x =
[[ 1.71  0.73  2.48  0.13  0.02  1.31  1.38  1.18]
 [ 1.07  0.18  2.41 -0.17  1.06  0.34  1.28  0.32]
 [ 0.67  0.56  2.29  1.35 -0.08  1.12  0.51  0.30]
 [ 0.45  0.39 -0.18  0.41  1.70  0.60  1.15 -0.08]
 [-0.35  0.17  2.54  1.34  1.51  0.82  0.20  0.77]
 [ 1.35  1.06  1.01  0.10  0.83  0.84  1.32  0.07]
 [ 0.64  0.66  0.96  2.94  0.17  1.06  0.22  1.17]
 [ 1.94  0.99  1.05  1.23  0.17  0.15  0.90 -0.83]
 [-0.07  0.89 -0.53 -0.49 -2.37  0.62  0.40  1.37]
 [ 1.54  0.30 -1.57 -0.19 -1.17  0.27  0.11  0.52]]
The first entry on the main diagonal: 1.71
Find the smallest entry.
A: -2.37
Find the 2nd entry in reading order.
A: 0.73
Find the entry just left of 0.99.
A: 1.94
Find the entry in the bottom-left corner.
A: 1.54
The third-last entry, reading row by row: 0.27
Find the fifth entry, reading row by row.
A: 0.02
The entry directly below the smallest entry: -1.17
Find the entry just left of the smallest entry.
A: -0.49
The entry just left of 1.51 -> 1.34
Find the entry directly above 0.90.
A: 0.22
The top entry of the column that holds the largest entry: 0.13
Find the first entry of the smallest entry's row.
A: -0.07
Find the entry just right of 0.62.
A: 0.40
Find the entry just left of 2.94.
A: 0.96
The entry directly above 0.62: 0.15
Find the 3rd entry on the diagonal from the top-right corner.
A: 1.12
Find the largest entry in the first row.
A: 2.48
Find the largest entry.
A: 2.94
The last entry, reading row by row -> 0.52
Find the entry just left of 0.66.
A: 0.64
Find the entry directly below 2.94.
A: 1.23
The entry just right of 1.15 is -0.08
Find the entry just right of 0.89.
A: -0.53
Find the entry just left of -0.53.
A: 0.89
Find the last entry in the row that holds the largest entry.
A: 1.17
Find the entry directly above 0.89.
A: 0.99
Find the entry just right of the smallest entry.
A: 0.62
The smallest entry in the last row -> -1.57
The entry just right of 0.90 is -0.83

Questions about the array below.
1) Read off the first entry of the smallest entry's row.
2) Read off the first entry in the row that holds the largest entry.
3) Read off the entry in the bottom-left corner.
4) Read off the entry directly above 66.
5) Read off the largest entry in the first row.
6) Read off the first entry in reading order.
7) Read off the entry directly below -10.
8) Read off the largest entry in the last row.
[[ -3  -6   2   0  20   4   1   1  54]
 [ 23  -3  -4  -5 -14  -7  19  16 -36]
 [-37  66   0  -2   3 -14  14  12  30]
 [-17 -40   0   9  16  17  27  31  18]
 [ 17  11   4   4  21 -17   2   1  26]
 [  6  16  -5   4  18 -15 -23   2  49]
 [ 27  33  17   8 -11  -5  -1   4  38]
 [-31 -15  11 -15  -6   5 -19  12  52]
 [ 19  14  -1   3  17  -7   7   3 -10]
 [-16 -33  -5  -4   8  16  -4 -26  11]]
1) -17
2) -37
3) -16
4) -3
5) 54
6) -3
7) 11
8) 16

[[ 38  33   1  65  48 -26  -6]
 [ 44  24 -14  79  48 -45  -9]
 [ 11   5   9 -17   2 -20  -3]
 [ -3  -3  15 -49 -22  10 -16]
 [  8  -1   9 -13   1 -24   4]]
Find the largest entry in the first column.
A: 44
Find the last entry, reading row by row.
A: 4
Find the first entry, reading row by row.
A: 38
The entry in the bottom-left corner is 8
The minimum: -49
The 3rd entry on the diagonal from the top-right corner is 2
Find the 5th entry, reading row by row.
A: 48
Find the 3rd entry on the main diagonal.
A: 9
Find the first entry on the diagonal from the top-right corner.
A: -6
The entry directly above the centre entry: 79
Find the fourth entry in reading order.
A: 65
The second entry, reading row by row: 33
The smallest entry in the last column is -16
Find the smallest entry in the first column.
A: -3
The entry just right of -22 is 10
Find the entry directly below -22.
A: 1

Questions about the row below.
1) Report the entry just left of 76.
2) Report the centre entry.
3) Report the entry just left of 56.
4) Report the entry just left of the centre entry.
[ 79  76 -40  56  -6  11 -30  44   1]
1) 79
2) -6
3) -40
4) 56

Questions about the table below. Indices start at 0.
1) Which number is the top-right entry?
2) Which number is the entry just right of -31.8?
3) Which number is the entry just right of -116.3?
4) Which number is the bottom-right entry?
5) Which number is the entry at row 1, column 0?
6) Which number is the entry just left of 42.1?
7) Which number is the entry at row 0, column 1?
8) Which number is the entry just left of the smallest entry?
[[ -44.2  -16.3  153.7 -137.6]
 [  54.3   17.2  181.4 -238.0]
 [ -73.5 -116.6 -124.2  -19.8]
 [-116.3  -62.4  -31.4   69.6]
 [  97.1  -22.8  -31.8  -19.8]
 [  43.9   42.1  181.7 -236.3]]
1) -137.6
2) -19.8
3) -62.4
4) -236.3
5) 54.3
6) 43.9
7) -16.3
8) 181.4

Questions about the row below.
1) What is the entry just right of -0.14?
2) What is the entry just right of -0.01?
3) What is the minimum?
4) What is the entry just right of 0.13?
5) What is the largest entry?
array([-0.02,  0.05, -0.01,  0.13,  0.02,  0.07, -0.06,  0.17,  0.14,
        0.06, -0.14,  0.11])
1) 0.11
2) 0.13
3) -0.14
4) 0.02
5) 0.17
